In the rows, zero is written as 128.
Each path below is one point turned by a fixed rotation once a step. After each direction that follows a path, write how fast that rotation turns it, in degrees per step (0 if it stays still).
Each turn is a multiple of 5 degrees from 10 to 175, or 0.
Each row of a path follows its step; steps can be skipped.

step 1: [123 136 130 122 123 130 126 128 126 121 139 125 137 123 126 133 125 122
 120 124 126 133 132 124 126 127 126 126 130 126 134 133 133 127 124 122
 124 121 135 113 124 127 127 134 131 125 137]
step 3: [135 130 125 121 124 128 119 129 126 127 136 132 120 123 130 137 129 132
 132 124 123 120 142 125 124 136 129 127 124 133 117 131 131 126 123 128
 123 135 125 131 128 131 128 122 123 124 123]
step 4: [135 136 137 124 127 134 132 134 123 123 134 121 136 126 133 126 122 124
 124 123 132 127 125 134 126 137 127 128 138 120 137 133 127 133 122 131
 126 127 132 128 133 135 129 130 124 136 124]
step 5: [131 122 135 125 122 123 128 124 123 133 133 129 131 127 133 128 131 128
 124 139 125 129 113 131 121 124 126 130 130 129 126 125 128 126 128 130
 133 127 116 131 127 123 130 112 135 129 127]
step 7: [127 132 138 121 134 137 126 129 121 131 130 136 133 132 132 123 115 129
 122 131 127 128 125 123 135 125 119 135 126 128 137 126 132 137 133 128
 120 130 131 124 130 132 131 133 129 131 132]
step 8: [126 121 128 124 121 130 124 130 132 132 126 130 115 126 126 127 132 129
 131 134 131 125 119 119 125 119 121 127 133 118 125 126 131 131 128 133
 129 118 135 126 122 123 124 117 126 126 122]
step 9: [129 134 123 132 133 129 119 128 129 131 137 128 127 133 121 127 129 127
 140 121 132 121 136 131 131 132 128 125 118 126 134 133 132 132 127 132
 131 132 132 140 123 130 128 124 138 128 125]
step 10: [137 128 137 116 129 124 130 130 135 129 123 135 137 131 128 128 128 129
 133 134 132 124 119 130 138 134 135 123 130 125 132 129 128 136 132 134
 122 134 128 124 127 135 124 133 121 127 132]
step 13: [127 126 123 124 138 123 131 134 133 125 122 130 138 134 132 124 131 121
 129 125 131 135 118 119 139 122 121 127 129 127 127 131 132 126 133 118
 123 132 127 120 125 128 127 133 125 131 132]
step 14: [124 127 121 130 123 121 129 117 131 124 124 133 115 123 128 129 130 126
 122 136 125 129 137 133 131 128 120 126 126 123 125 129 133 132 133 125
 118 122 129 134 122 118 130 131 127 121 126]
Speeds:
[129 126 129 128 128 131 130 125 129 127 128 129 126 129 129 128 128 129
 129 131 128 126 131 128 130 128 129 127 129 129 129 128 129 128 130 126
 127 132 125 129 129 128 128 131 126 126 128] -> 95
[127 128 128 127 128 130 126 125 130 128 128 128 126 130 128 127 129 129
 127 128 127 130 130 124 127 126 127 127 124 126 128 131 131 131 128 131
 128 127 130 126 127 128 127 130 128 128 128] -> 55

step 1: [118 128 130 131 117 127 137 136 127 130 125 125 119 132 128 130 127 124
 130 133 119 125 125 127 119 127 134 127 126 140 134 120 126 120 120 138
 123 126 123 134 131 128 131 137 129 117 135]
step 2: [133 124 123 121 116 132 128 128 126 131 122 127 124 134 121 127 122 112
 131 122 116 128 126 121 123 128 132 121 132 136 123 130 132 123 126 124
 125 131 129 131 127 114 124 137 123 123 133]
step 4: [129 124 133 127 131 130 129 131 136 132 129 130 124 141 119 127 132 123
 136 129 133 132 127 139 125 125 137 132 122 131 128 135 134 127 126 124
 124 118 139 130 143 121 131 131 139 129 132]
step 5: [126 123 129 114 133 134 130 127 130 129 129 137 136 126 126 116 135 122
 144 124 125 127 127 138 121 117 131 125 128 127 132 127 126 126 126 128
 118 124 128 134 134 128 132 122 130 121 135]
step 6: [133 126 126 124 127 126 132 133 135 135 117 123 132 132 127 125 132 134
 134 120 126 129 119 144 126 126 126 119 129 127 135 114 121 125 128 127
 120 134 134 132 127 120 135 126 122 121 126]
step 7: [126 125 118 140 122 136 137 130 128 126 127 124 126 134 127 125 136 137
 127 129 124 127 127 136 121 126 123 120 127 136 130 132 134 131 121 122
 121 132 130 138 122 122 140 131 126 118 131]
step 8: [126 133 125 118 121 127 136 123 132 121 124 128 120 137 119 128 133 125
 124 121 121 137 126 128 123 130 125 120 128 142 129 140 126 134 127 122
 119 134 129 139 127 132 128 124 129 128 124]
step 11: [122 129 125 120 126 120 139 128 135 124 122 137 130 137 132 127 129 130
 135 124 125 127 132 119 117 119 128 123 132 123 125 122 136 131 123 131
 130 132 137 128 136 125 125 127 126 120 141]
step 12: [130 128 134 132 123 116 129 123 135 127 118 132 125 137 118 128 125 132
 129 129 129 124 121 125 121 129 126 123 134 124 131 119 126 123 127 120
 116 122 129 129 139 127 132 136 126 116 135]
step 14: [117 134 131 120 132 128 135 130 122 138 120 122 129 136 122 124 127 127
 124 121 134 130 122 130 123 120 142 131 129 136 125 129 125 129 126 132
 111 133 128 138 129 126 127 129 127 131 130]
Speeds:
[129 129 128 130 130 128 129 130 127 128 125 130 127 128 129 129 126 126
 128 127 129 129 125 126 128 127 130 126 127 126 126 130 128 126 128 130
 127 126 124 127 131 126 128 128 128 129 131] -> 35
[129 128 128 129 127 131 127 126 128 127 127 127 126 129 125 127 127 130
 129 128 129 128 129 124 130 129 129 128 124 128 128 129 130 126 129 126
 125 130 129 130 128 130 128 128 127 131 126] -> 70
[126 127 127 128 128 127 129 129 128 126 126 127 128 131 127 129 128 131
 127 127 130 129 127 129 129 131 130 132 127 127 129 124 126 126 125 128
 128 129 126 126 129 127 127 126 130 126 126] -> 130

step 1: [121 132 134 127 124 136 134 125 128 122 135 127 134 126 128 125 127 120
 117 131 128 122 123 136 128 124 125 127 126 122 138 130 126 122 133 120
 135 136 133 133 131 113 128 136 135 130 127]
step 3: [124 136 122 133 134 126 128 119 127 125 129 126 128 119 122 121 122 134
 132 120 125 124 130 125 120 121 134 126 129 129 127 117 138 137 131 132
 122 129 115 136 124 124 130 133 125 125 123]
step 4: [124 128 136 128 126 130 118 131 129 125 120 127 127 134 130 131 120 120
 132 127 137 123 128 128 130 120 126 135 123 126 132 126 129 135 121 129
 118 124 115 121 137 119 128 133 130 120 122]
step 6: [130 120 133 131 123 123 133 126 128 128 129 132 128 117 123 129 131 122
 136 129 123 124 132 114 137 122 131 125 133 117 137 133 131 122 129 125
 119 140 129 133 125 135 125 123 124 127 128]
step 9: [119 123 118 134 134 131 137 125 124 119 129 124 123 128 122 121 128 118
 131 122 130 118 136 132 131 135 133 135 127 122 124 127 134 127 123 127
 139 132 128 129 130 122 129 123 137 132 123]
step 11: [128 127 134 128 129 129 135 130 125 129 126 132 133 124 125 136 122 130
 123 120 133 127 119 124 134 131 122 123 135 125 127 117 134 128 133 130
 124 123 131 138 133 121 142 141 123 125 123]
step 12: [131 140 119 129 123 131 126 130 132 124 124 128 119 123 128 129 129 127
 125 130 124 130 127 131 131 120 124 137 135 121 133 128 138 127 128 136
 114 133 120 136 131 126 128 136 136 131 120]
step 14: [123 124 130 127 136 135 125 118 133 124 127 133 134 124 127 131 131 128
 126 131 126 122 126 123 128 120 128 122 122 126 137 117 125 125 126 111
 127 134 125 130 139 127 121 123 128 117 127]
step 15: [121 121 126 132 128 131 122 125 121 140 124 127 135 125 119 130 135 128
 137 134 131 118 133 122 132 117 123 138 134 124 128 134 127 118 124 129
 131 127 130 136 127 120 129 129 124 125 129]
step 16: [130 131 127 138 126 117 133 122 123 143 119 133 130 121 129 124 121 119
 133 124 122 136 133 131 128 121 139 125 135 122 124 124 127 127 127 128
 132 128 123 126 121 122 127 129 133 125 125]
Speeds:
[129 129 127 130 127 127 127 129 131 126 127 127 129 130 128 125 129 128
 130 128 130 126 126 129 129 128 127 128 126 129 127 126 131 130 128 129
 129 128 127 125 131 129 126 126 131 127 127] -> 80
[130 128 129 128 127 129 132 129 129 131 126 128 129 128 130 127 126 129
 128 125 131 130 127 126 130 130 126 130 128 126 130 129 128 127 131 128
 125 131 127 127 128 129 127 129 129 130 128] -> 60
[126 126 128 127 128 128 128 129 132 130 127 127 131 127 127 128 132 128
 129 126 127 129 129 127 127 128 127 126 127 130 127 128 126 128 129 130
 127 127 125 131 128 127 129 128 127 130 126] -> 90
[126 128 129 130 129 127 130 130 127 129 128 129 130 127 130 127 128 128
 125 129 127 131 125 129 131 130 128 129 129 130 126 127 128 128 126 130
 128 126 127 128 127 128 124 126 126 125 129] -> 130
[130 125 127 128 128 127 129 128 129 129 126 129 128 129 126 127 127 129
 129 133 128 129 130 128 130 127 126 127 129 129 130 130 127 128 129 123
 129 127 128 129 126 128 127 126 129 126 125] -> 45

step 1: [129 121 136 133 126 127 127 124 123 133 121 122 116 121 126 121 130 131
 132 127 123 138 126 130 126 124 133 126 133 128 133 120 118 120 121 120
 125 125 132 133 127 127 127 119 135 124 130]
step 2: [123 134 131 115 128 128 132 129 129 128 128 120 125 129 135 121 133 124
 128 131 128 127 126 136 139 123 126 124 132 134 125 132 130 114 123 125
 126 122 134 128 126 122 124 117 131 123 123]
step 3: [140 131 126 124 134 130 127 127 121 125 134 128 127 136 131 128 133 131
 136 122 123 120 138 136 133 126 123 121 129 126 127 131 133 123 134 132
 132 132 132 124 126 111 126 125 130 131 129]
step 4: [133 118 118 129 133 122 121 126 125 131 126 122 124 120 125 127 126 137
 129 118 122 131 130 131 134 127 127 125 126 134 131 129 128 131 133 126
 128 133 138 131 128 126 129 125 125 143 138]
step 7: [128 124 127 128 127 128 122 124 125 138 126 135 125 132 119 132 127 140
 127 123 122 132 135 138 129 133 125 122 136 123 132 131 130 126 124 122
 129 131 136 134 136 136 131 128 136 121 126]
step 8: [126 125 137 119 129 125 127 129 131 126 127 129 126 124 126 132 125 125
 125 122 119 129 120 133 127 128 127 121 130 132 122 120 126 124 122 122
 133 132 132 144 124 131 120 121 138 130 121]
step 9: [125 133 129 125 138 125 128 129 130 118 134 128 128 127 127 121 124 125
 131 135 128 121 128 128 127 132 131 133 132 127 127 126 126 121 125 119
 128 129 137 130 124 109 125 124 141 132 126]
step 11: [134 122 127 135 133 120 132 118 125 124 129 127 131 126 131 126 127 127
 126 129 118 135 127 131 130 118 120 115 129 132 134 126 123 134 132 125
 138 134 120 135 132 129 133 121 127 134 129]
step 14: [133 129 133 125 128 128 131 132 121 129 128 120 119 135 113 127 124 138
 131 127 119 127 127 140 131 123 115 123 130 130 131 124 128 128 129 127
 132 131 130 126 122 132 122 127 128 128 121]
step 15: [127 124 119 122 125 125 131 129 123 128 129 127 129 129 125 126 121 136
 131 128 132 120 120 123 131 127 121 122 140 134 125 131 134 130 125 125
 125 133 136 138 123 125 118 121 135 137 126]
Speeds:
[127 127 129 130 128 125 126 129 129 130 128 128 132 129 128 125 129 128
 129 127 130 132 128 128 128 127 130 126 129 128 128 127 128 132 128 128
 127 128 126 128 130 127 132 130 127 128 127] -> 60
[129 129 127 127 129 127 129 129 128 129 129 131 126 129 125 129 127 129
 127 127 130 128 131 128 128 127 125 125 129 130 128 131 128 127 128 130
 130 128 124 128 131 127 128 127 127 128 127] -> 95
[131 128 128 126 127 128 127 127 127 129 130 130 130 124 127 129 127 129
 129 128 128 129 128 127 125 128 132 128 127 129 126 128 125 127 130 127
 127 128 128 130 130 129 126 125 128 131 128] -> 95
[129 128 131 129 130 129 128 126 126 130 128 127 127 129 132 124 129 128
 125 130 129 128 130 130 129 125 128 128 126 128 128 130 126 128 128 130
 128 128 128 127 129 128 126 127 127 131 129] -> 40
[131 129 132 131 129 126 128 130 128 127 128 128 127 127 126 125 128 129
 129 128 126 126 129 126 126 129 127 126 126 128 130 126 127 128 130 127
 129 127 126 128 126 126 128 130 128 128 128] -> 135

step 0: [128 126 131 130 125 129 130 127 132 129 117 124 120 125 126 135 129 127
 125 128 123 129 125 122 125 125 123 130 137 124 122 119 117 119 134 121
 124 136 126 137 133 126 138 126 120 131 130]
step 1: [129 125 123 121 126 130 124 130 129 131 124 128 139 133 128 130 130 120
 134 128 128 126 123 123 130 122 131 116 132 131 124 121 117 124 143 126
 124 136 125 127 130 128 135 128 119 131 126]
step 2: [130 121 128 129 125 137 120 129 126 131 127 131 125 128 122 126 127 122
 133 132 126 138 121 132 137 129 127 119 131 125 126 120 122 125 132 123
 119 132 121 131 131 128 142 132 134 119 129]
step 3: [129 119 128 126 129 134 137 124 133 137 130 124 123 125 118 127 126 121
 122 126 131 131 124 121 134 120 136 123 126 130 120 124 126 119 133 119
 125 132 117 129 130 131 128 133 127 124 132]
step 4: [130 126 133 118 118 129 131 122 125 134 131 131 137 123 128 132 126 122
 125 133 135 132 130 121 141 131 135 126 130 134 127 125 129 120 133 127
 125 129 125 132 123 134 139 136 127 128 127]
step 5: [126 120 134 129 123 133 133 122 119 132 133 133 123 133 125 135 120 124
 129 135 126 123 121 131 141 135 128 122 131 127 132 131 133 125 135 125
 121 130 122 125 126 134 125 135 123 122 128]
step 11: [124 133 126 129 136 125 128 130 135 132 135 129 131 133 122 131 121 125
 132 136 132 117 125 134 127 133 129 115 130 129 126 131 124 126 130 125
 131 137 118 134 131 122 134 121 133 121 125]
step 12: [135 129 130 126 132 132 131 129 141 134 133 127 126 129 124 128 121 133
 118 134 134 130 124 131 128 133 137 126 143 127 123 125 128 130 132 123
 130 130 132 134 132 124 137 121 132 123 134]
step 13: [133 134 127 121 123 128 140 126 127 130 134 132 135 122 131 132 119 133
 123 127 127 130 120 125 126 134 136 122 131 129 127 131 118 129 139 121
 135 130 122 128 134 125 129 121 125 121 129]
step 16: [134 143 126 123 123 138 132 129 126 137 127 130 134 123 140 132 125 123
 130 126 128 129 122 120 135 123 123 127 126 131 127 120 130 131 132 121
 123 130 130 133 127 125 127 123 129 120 132]
Speeds:
[128 127 127 123 128 126 128 127 128 129 127 130 127 131 130 127 127 127
 129 129 128 129 128 129 128 128 131 129 130 125 129 127 128 126 127 128
 127 129 126 132 126 126 126 127 127 127 131] -> 0
[129 126 128 130 125 126 129 129 127 129 126 128 128 128 130 130 127 127
 127 126 125 126 128 128 128 126 125 130 127 127 129 127 127 130 130 131
 128 127 130 129 130 128 127 125 127 126 129] -> 45
[129 125 128 130 126 128 128 128 128 129 129 126 129 128 126 126 129 130
 128 127 128 128 129 129 127 129 133 125 128 130 130 126 125 128 129 129
 129 131 128 130 130 128 129 127 129 126 129] -> 35

step 0: [137 115 132 131 124 122 130 136 129 126 127 121 137 123 125 128 124 129
 125 126 118 138 125 127 122 131 138 126 132 132 124 133 140 127 128 126
 123 119 128 129 128 135 126 123 127 125 124]
step 3: [129 129 130 131 132 124 129 132 130 127 134 127 131 118 120 131 127 127
 129 123 120 131 136 130 135 134 133 133 130 123 115 127 123 112 117 128
 126 125 126 130 125 134 134 123 125 119 122]
step 4: [128 119 130 133 129 118 125 129 127 118 129 138 120 119 123 128 114 137
 120 122 130 127 133 125 132 128 135 132 123 123 128 125 125 121 132 119
 124 131 129 123 131 133 125 131 123 131 125]
step 6: [135 133 121 128 127 132 123 128 123 127 128 130 129 122 117 122 131 133
 132 123 129 141 135 121 126 129 126 128 137 128 127 126 127 125 124 114
 122 119 133 126 117 133 135 121 133 131 129]
step 7: [123 127 128 135 120 126 132 139 136 126 120 132 131 122 130 120 124 126
 122 124 134 127 127 117 131 128 132 122 134 129 123 130 125 118 132 117
 124 120 130 137 131 131 125 126 135 135 124]
step 8: [122 126 127 130 121 125 126 136 136 132 123 131 117 128 118 135 122 126
 121 122 125 133 119 135 130 130 132 137 131 137 120 129 130 120 123 131
 121 124 134 135 125 125 129 121 128 125 130]
step 10: [123 132 130 130 130 122 133 131 127 122 125 128 138 125 118 137 129 126
 128 123 126 127 122 128 137 126 135 122 122 118 120 129 122 130 123 116
 117 124 128 125 128 127 121 132 139 127 128]
step 11: [130 122 129 133 131 135 131 125 123 128 125 135 133 119 117 131 119 135
 125 132 130 138 117 131 129 135 133 130 133 127 124 121 126 130 117 129
 123 124 137 126 126 134 127 124 131 136 121]
step 13: [118 134 123 123 115 131 132 126 134 123 124 123 122 125 120 141 124 130
 130 123 116 129 127 121 136 129 125 131 136 136 128 129 125 132 127 122
 124 122 125 124 130 130 131 124 136 128 127]
step 14: [117 133 133 125 124 138 132 131 134 130 136 135 132 118 122 125 123 135
 125 129 122 131 128 127 131 123 119 127 137 122 128 120 119 121 123 124
 124 129 134 135 128 133 121 120 125 127 132]
Speeds:
[126 129 130 127 130 129 128 125 132 125 129 126 125 127 128 128 127 128
 128 126 127 128 130 129 128 129 126 130 128 126 127 129 130 124 129 130
 126 127 128 128 132 126 127 128 128 128 130] -> 70
[125 127 128 129 127 129 126 129 127 124 129 125 128 129 127 126 128 131
 128 127 127 129 126 124 127 128 127 126 130 129 131 131 129 129 128 129
 129 129 127 130 126 127 129 125 128 130 127] -> 55
[129 128 127 127 127 130 126 127 126 126 125 128 127 128 124 126 129 127
 128 130 124 129 128 131 128 128 127 127 129 129 126 125 127 127 127 131
 128 128 128 127 128 127 130 128 128 126 126] -> 140
